The rows below fall into families. The same turns and mirrors carry the whole set onto itself and the rows of a family onto each other. For each named row, which other rows are in its family? Write them in the order they are listed.
These 30 rows form 5 families of 6 rows each.
z_189: [ -9 -21  -4 -12  -1   0  -6   8 -11 -10  -8  -3  -5 -13 -15 -17  -3   2
 -17   6   3  -6 -13   4  10   3   4  -7  -1 -14  -3   3  -6   3   8  -9
  12  -8  -6  18  -8  -9  -9  -2  -9   5  -2]
z_870: [  7   2 -13   3  -5  -2  14   4  12  -8   3 -14   1  -5  -9   6   2   4
   4   7   6   9  -1   1 -17  11  -7  -9 -18  18 -11  10  -2  13   7  14
   1  -5   9  -4 -19   8   8  14   1 -12   4]
z_792: [-13   4  -2  -7 -10 -12 -15  10  17  13   8 -14  -3  10   9  10  -9   1
  -6  18  -2 -10  -2   0 -12  -5   8  -8 -15 -11   1  13   8  -9  -5  -3
 -12   5   5  -4  -2   0   0  -8  -2   3  14]
z_951: [-14 -10  -4   1 -11 -11 -14  12  11  12   6 -16  -4   4  12   4  -6   5
  -5  14  -6 -13   4   4 -13 -11   3 -10  -8 -15   3  12  14  -8   2   6
 -10   6 -13 -11  -4   4  -7  -5  -4  -8   8]
z_619: [ -7 -17  -7 -14  -2  -2 -13  11 -10 -11  -2   1   0  -8 -12 -16  -6   1
 -15   8  -1  -1 -12  -1  12  10   2  -8   2 -20  -3   3   4   0   8 -10
  12  -8   2  16 -11 -11  -9  -5  -5   6   1]
z_562: [-17  13  -2  -6   5   3   1  -9  -7  -2 -11  -2  -3  -3   3   5   4   7
  -9  -9   3  15  17   0   3  -6   1  -5  11 -23   4  -6  -1   0  -3  -6
   4   8   3  -9  17   6  -1   7  24   8   5]
z_192: [  8   4 -13   5   0  -3  17  -2  11  -6   2 -14   0   0 -11  13  -5  -3
   3   4   2  12  -2  -2  -8   8  -3 -13 -19  17 -16  14   1  13  -1  10
  -5  -8   4   0 -21   7  11  11  -4 -10   6]
z_584: [-10 -12  -8 -16  -8  -2 -13  17 -11 -11  -3   0  -7  -8 -10 -15  -6  -4
 -14   8   4  -1   2  -3   6   9   3  -7   2 -10  -2   0  -6   2   7 -10
  12  -9   9  17  -9  -9 -14 -13  -3  10   5]
z_403: [-10  -5  -3  -7  -6  -5 -18   7  15  13  10 -14  -6  10  20   9  -7  -3
  -2  12  -8 -11  -2   5  -9 -10   5 -11  -8 -13  -1  17  11 -10   2   4
 -13   3  -6  -5   2   2  -4  -3   0  -4   4]
z_779: [-15  10   3  -8   1   3   1  -3   1   0  -6  -1  -6  -8   7   2   4  15
  -7  -8   5  14   9   2  -6  -9   2   1  15 -26   3 -15   2  -1  -4  -6
   4   8   1 -12  12   7  -1   8  24   6   1]
z_31: [ -2  -4  11  21  -4  -1   3  -7  -2  12   6   7   2 -13  -7   3 -11  -5
   8  -5 -10   1   0 -12  -5   9 -11  20 -10   7  -8 -14   9  -9  -9   6
   2   3 -10   3   5  13  23  10   3  15  -1]
z_642: [  1  -6  11  22   1   2   3  -9   5  17   5  11   5  -6  -5   9  -2  -3
   8  -7  -3   5  -4 -16  -7  10  -8  18  -3   7   0  -6  10  -7 -16   2
   5   0 -11  -2  10   7  18  12   3   6  -8]
z_227: [-17   7   1  -5  12   2   6  -5 -11  -3  -2  -6  -8   0   1   6   6  10
  -8 -13   7  12   9   0   3  -5  -2  -2  12 -23   2  -9  -3  -3  -3   0
   4  11   0 -10  17   4   0  15  16   7   6]
z_545: [ 22 -12   4  -9   7   1   7  -4 -20 -11  17   8   2  10   5 -22 -10 -13
  10   0  10  -2  11   5  -7  -3  -4   6  13  10  -1   0  -7   3  -2   0
   3   6   0   2 -10  -3  10  -7   1 -11  -4]
z_412: [-14  12  -3   1   5  -1  -4   6   0   2  -5  -3  -1   1   7   1   5  -1
 -11  -6   5  16  16  -8   4  -5   6  -3  16 -19   5  -8  -4  -9 -10  -7
   7  10   7 -10  18   4   3   5  20  12   6]
z_690: [-17  -8   2  -7  -3  -1 -15   7  17   9   6 -12  -2  11  13   4  -2   3
   5  12  -5  -9  -5   9 -16 -17   0 -12 -14 -12  -1  14  11 -10   3   2
 -13   7  -7  -9   0   2   0  -2  -9  -1   4]
z_653: [ -4  -4  18  17  -3  -1   2  -3  -3   6  14  11   1 -10  -4   4 -12  -9
   6  -3  -4  -1   0 -14   2   6 -11  18 -11  14   0 -14   3  -4 -17  -1
   0   2 -11   2   7   9  21   3  -1  21  -3]
z_493: [  7   4 -14   3  -1   4  13   0  12  -8   6 -13  -4  -6  -8   5  -9   3
  -8   6   2   6  -1   5 -17  10   0 -10 -21  19 -10  12  -2  16   5  20
  -2  -1  10   1 -18   9   6  11   3 -10   1]
z_470: [-16 -13  -5 -13   3  -6 -14   7 -11  -7   2  -4   0 -14 -10 -22   0   3
 -14   7   0  -3 -10   4   8   9  -2  -7   2 -17   2   0   0   2   4  -8
  20 -11   4  17  -9  -8  -9  -4  -5  -3   3]
z_494: [ 18  -6   5 -10   2   7   9  -9 -20  -9  12   9  -1   9   6 -21  -2 -15
  11   5   2   3  11   2  -7   3  -1   6  10  16  -2   5 -11  13   0  -4
   3   4   2   7  -3  -8   7  -4  -7  -6  -4]
z_581: [ -6  -2   6  22   0   1   1  -9   5  11   2   9   2  -5  -5  -4 -12  -7
   1  -8 -11   3   0 -10  -1   3 -10  16 -12   5  -3 -14   7  -4  -9   7
  -3   2 -11   5   2  16  30   4   3  16  -4]
z_259: [ 21  -7   2 -10   4   1  13  -1 -18  -5  12   2   1   3   4 -17  -4 -10
   8   1   9   1  11   0  -8  -5  -3   2   8  19   6  11 -15   8  -5 -14
   3   4   5  -4  -3  -4  11 -11  -4 -10  -7]
z_12: [ -9 -14 -11 -14   2  -1  -5   8  -9  -7  -6   9   1 -12 -12 -14  -3   5
 -22   2   7   0 -11  -2   3  13  -2  -4   5 -21   2   1   0  -3   3  -9
  14  -8   2  16  -9  -5  -9  -7 -12   4  -1]
z_669: [  4   5 -15   6   0   2  13   9  12 -10   4  -8   4 -10 -10  14  -1   3
   0   5   4   9  -1  -2 -15  14  -6 -11 -23  17  -9   7  -6  14   2  14
  -4  -2   9  -6 -12  12   9   4  -7  -6   7]
z_68: [ 24 -11   4  -7   4  -1   9  -7 -19  -3  11   4   1   2   3 -21  -1  -8
  15   5   5  -4  14   5  -7  -4  -1   5  16  16   0   3  -9   5  -2  -8
   8   5   1   3  -5  -5  13  -5  -2  -9  -8]
z_320: [ 18 -15   4  -7   6   6  10  -7 -17  -3   7   8   0   0  -3 -14   5 -11
  14   1   7  -1  15   3  -6   5  -7   4  16  19   1   2  -8   4  -2  -4
  11  -7  -2   1  -2  -6   2 -10   0 -14  -9]
z_270: [-19  11  -1  -2   3   2   4 -10   1   0 -10  -1  -4  -1   8   6   2  13
 -15  -8   9  10  19   2  -1 -11  -3  -2  14 -15   7  -1   1  -7  -9   0
   1   6   5 -16  12   3  -4   6  19   8  -2]
z_516: [ -7  -7   1  -5  -4  -3 -18   8  19  12  10  -8  -1   8  18   7  -7  -1
  -8  16  -1 -15  -6  10  -9  -7   1 -15  -7 -10   1  10  12 -12  -4   6
  -7   0  -8  -6  -1   1 -11  -8 -11  -4   4]
z_667: [  6  -1  -7   6  -5   1  15  -2  12   0   1  -3   1  -5 -17  16  -2   7
   7  13   6  -1  -4   1 -18  14  -4  -5 -16  15  -6  15   2  13   5  13
  -4  -8   6  -4 -19   2   2   7  -3 -14   3]
z_499: [  1  -1   8  20   0   1  -1  -6  -1   2   2  12  -4 -10  -6   4 -13 -15
   8  -5  -9   3   0 -12  -3  10  -5  20  -8   6  -6  -8   4  -9  -8   3
  -5  -1 -10  -4  10  10  28  11   3  14  -4]

Same family as z_192: z_951, z_779, z_470, z_494, z_499
Same family as z_667: z_792, z_584, z_642, z_412, z_320
Same family as z_259: z_653, z_12, z_669, z_270, z_516

The rows below fall into families. The same turns and mirrors carry the whole set onto itself and the rows of a family onto each other. For each named row, which other rows are in its family? Write them in the order they are listed.
These 32 rows form 4 families of 8 rows each.
z_411: [ -5 -13   8   5  -4  12   3  15   1  -3  11   0 -23 -11   0  -2  -7   1
  -3   6  -8   3]
z_384: [  1   1   1   1 -15  -5   0 -14   7 -12  -8  -6  10   3 -24 -14   8 -14
  -7  13   0 -11]
z_605: [ 15  -6  -4  -6   4  -2   4  -3  -9  16 -13  -5  14   1   0   6  -8  12
 -10  -1   9  -7]
z_764: [-21   9  -3  15   0   5  -7  -9  10   3   2   1  -2  16  -4  -5  16   0
  12  -4   5  18]
z_703: [-13   3   4  10 -14  13  -7   5  16 -15   1   2 -11   6  -4 -18  11  -7
   2   2  -9   6]
z_901: [  1 -11  10   1   0  13   9  11   6   0   7  -7 -17   2  15 -12 -10   0
  -2  -2  -9  -1]
z_449: [ 16  -9  14 -10  -7   1  15   2  -3  -1   6   0   1 -12  -4   2 -13  -1
 -12  16   0  -5]
z_401: [  8   2   4  -9 -13  -4   3  -8  13  -8   3   2  17   6 -23 -12   6 -11
  -2  17  -8   2]
z_514: [-17   4   1  11  -6   1  -3  -7  14 -10   2  -5 -18   6  -9 -15   9 -13
  12  12  -3  12]
z_775: [ -3 -14   2   7   3   6   4  16  -4   5  12  -6 -22   2   6 -15  -3  -2
  -8   6 -11   1]
z_306: [-22  -4   6  10  -9   5  -3   1   9 -16  10   2 -10  -3 -16  -6   8 -11
   0  13  -5  10]
z_276: [-15   1   2   7  -6   5  -4   1  13  -7  14   2 -10  11 -12 -19  12 -13
   6   9 -10  14]
z_146: [ 17  -7 -12 -11   3  -6  10  -1  -7   7   1   0  13   3   7   8   0  13
  -1  -3  13  -6]
z_709: [-22  -2 -18   7   0  -2  -6  -4   3  -4   4   2   1  10  -4  -3  19   3
   9  -5   7  12]
z_203: [ -1   0 -14  -6  -1 -12   5 -16   3  -4   0   1  26   9 -10   2  16   1
   3   3  17   4]
z_25: [ -3   9  -8   0  -2 -15 -11 -19   0   2  -8   2  17   8 -19   3  19   0
  -6   8   5   2]
z_535: [ 18  -6  -3  -3  10  -9   2   1  -7   2  -8  -1  16   4   8   6  -7  13
 -14   4   1  -5]
z_624: [ -2  -3  13  -5 -11  -3   9 -13   6 -13   6   1  13  -3 -23  -3   5 -15
  -7  18   5   4]
z_526: [ -4 -10 -18   4   5   4  -1  12  -6   6   5  -2 -10   3  15   5   3  15
   6  -8   4   3]
z_874: [ -1  -4  -7  17  14  -1  -4  11  -8   6   1   0 -16   9  15   2   0   8
  -3  -1   3   3]
z_692: [  6   4   7 -11 -11  -8   4 -15  17 -13  -7  -4  15   3 -16 -10  -1  -8
   2  18  -2   5]
z_471: [ 13 -12   9  -7   1  -3  16  -7  -2   2  -2 -14   4  -1  -3 -11 -13  -8
 -10   9  -3 -14]
z_892: [-17  10  -8  18   9  -4  -8  -8  11  -4   5   3  -5  18  -5   2  12  -4
  15   0  -1  13]
z_482: [  2  -3   1   1  15   2  -3   3   0  14  11   2 -11   8  22   3  -1  17
   0  -5  -2   9]
z_887: [  0  -8   5   9  -1   3   1  14  -4  -3   0  -8 -30  -1  11 -14  -3   0
  -6  10  -1   3]
z_116: [  4   8  -5  -3  -6  -5  -3 -15   7   3 -11   2  27  12 -16   4   9   1
   2   2   9   7]
z_711: [  4   6  -5  -4   3 -14  -1 -18  11  -7  -4   4  27  14 -11   5   3  -1
   3   6   0   7]
z_65: [ 20 -10   6 -11  -4  -3   9   5   0  -4 -11  -7   3  -5   4 -10 -11   4
 -16  16  -1  -5]
z_330: [ -7  -7  -4  14  11   7  -2   7  -9  16  -1  -6 -13   6  12  -1   1  11
  -2  -9   6   7]
z_862: [ 12  -4  -1  -7  15 -15   6 -14  -8  17   1  -6   9   3   2   6  -3   8
  -8   6   4  -3]
z_207: [-15   9  -6   9  -1   3 -19  -1  10   0   2  10  -3  11  -3  -2  19   9
   5   1  -4  16]
z_158: [ 20 -13   3 -12  -2  -4   7   7  -4   3   0  -5   4  -3  -5  -9 -10   0
 -16  14 -10 -11]

Same family as z_624: z_411, z_449, z_306, z_146, z_709, z_203, z_526
Same family as z_892: z_514, z_535, z_874, z_692, z_887, z_711, z_65

The rows below fall into families. The same turns and mirrors carry the whole set onto itself and the rows of a family onto each other. For each named row, which other rows are in its family? Write them in the order they are listed.
These 36 rows form 9 families of 4 rows each.
z_840: [ -5 -10  10  -6   7   3  16  -3  15 -19   9   9  -3   7  -1]
z_100: [  6   5  13   6  -5  -7 -16   8  -1   9  -2   6   7   0  -7]
z_557: [  3   7  11   8  -5  -6 -18   6  -6   5   3   4  13   4  -4]
z_456: [  2  -6   8  -8   7   1  20   2  10 -16   8  10  -2  10   0]
z_903: [ -2  -3  11  -8   4   2  19  -1  16 -17   4  11  -2   5  -2]
z_165: [  3   7  13   8  -2  -3 -18   6  -6   4   0   8  10  -2  -8]
z_732: [ -2   6  -7   4  19  -1 -16  -2   0   5  -5 -21  -8   4  -6]
z_110: [  0   6  15  11  -6  -4 -19   4  -1   3   2   6   7  -3  -7]
z_488: [-12   9 -18  -3  -8   7  16 -10   1 -19   1  -4   2   1   7]
z_325: [ -7   8  -4   3  21  -4 -11  -2   2   5  -6 -22  -7   4  -5]
z_343: [ -4   8  -4   0  20  -3 -15  -4   1   8  -7 -19  -9   3  -3]
z_946: [-13   9 -21  -4  -8  -2  14 -10  -2 -12  -2  -1  -1  -3  11]
z_564: [ -1  -7   8  -7  -1   2  20   3  15 -13  10   8  -1   7   4]
z_86: [ -5   7  -9   3  21  -6 -15  -1  -3   3  -6 -20  -2   4  -4]
z_920: [  0   3  -6   4  18  -2 -20  -1  -1   4  -6 -19  -7   6  -3]
z_95: [  1  -9  10  -8   5   0  19  -1  12 -19   9   6  -4   5  -3]
z_566: [  4   7  14   8  -3  -5 -17   4  -3   7   1   7  11  -2  -3]
z_147: [ -9   6 -21  -9  -7   0  16 -11  -3 -12  -1  -4   2   1  11]
z_593: [ -2  -8  12  -9   6   3  21  -1  12 -14   9   9  -3   6   0]
z_94: [  4   7  14   8  -8  -6 -15   5  -4   3  -3   5  11  -3  -8]
z_842: [  3   5   9   8   0  -5 -17   4  -3  11   0   8  12   0  -5]
z_245: [  0   9  17   7   0  -3 -20   6   0   6  -3   8   7   2  -2]
z_864: [ -6   6  -7   3  16  -1 -16  -7  -5   7  -6 -18  -4   2 -10]
z_590: [ -6   5 -22  -4  -2  -1  18 -14   0 -19   0  -4   3  -1   6]
z_436: [-12  11 -20  -6  -6   2  17 -10   2 -14   0  -4   2  -4  11]
z_489: [  1  13  11   8  -2  -7 -19   3  -4   6  -5   9   7   1  -5]
z_77: [ -2  -8   5  -7   3  -1  23   1  17 -14  10   4  -5   5  -2]
z_213: [-17   5 -19  -5  -7   0  16 -13  -2 -16   1  -5  -1  -1   7]
z_153: [ -3  -6  12  -8   4   0  22  -7  13 -15   8   7  -2   7   1]
z_408: [ -7   7  -4   3  20  -1 -15  -6   3   5  -8 -21  -4   0  -6]
z_334: [ -7   3  -1  -1  18  -1 -16  -1  -3   7  -7 -19  -6   6 -10]
z_544: [  1   8  -6   1  20  -3 -13  -4   3   8  -5 -20  -4   8  -5]
z_841: [-10  10 -20  -4  -6   4  15 -13  -2 -17  -1  -3   0  -1  10]
z_596: [  1 -10  10  -9   7   1  18   2  12 -16   4   9  -4   6  -4]
z_83: [ -9   5 -18  -5  -8  -2  15 -10   2 -20  -1  -2   7  -4   9]
z_813: [-13   7 -20  -5 -10   4  13 -15   4 -12  -1   1   0  -3   7]

Same family as z_153: z_488, z_920, z_842
Same family as z_596: z_325, z_946, z_94
Same family as z_95: z_165, z_343, z_436
Same family as z_77: z_489, z_334, z_83
Same family as z_564: z_245, z_864, z_590
Same family as z_557: z_840, z_544, z_813

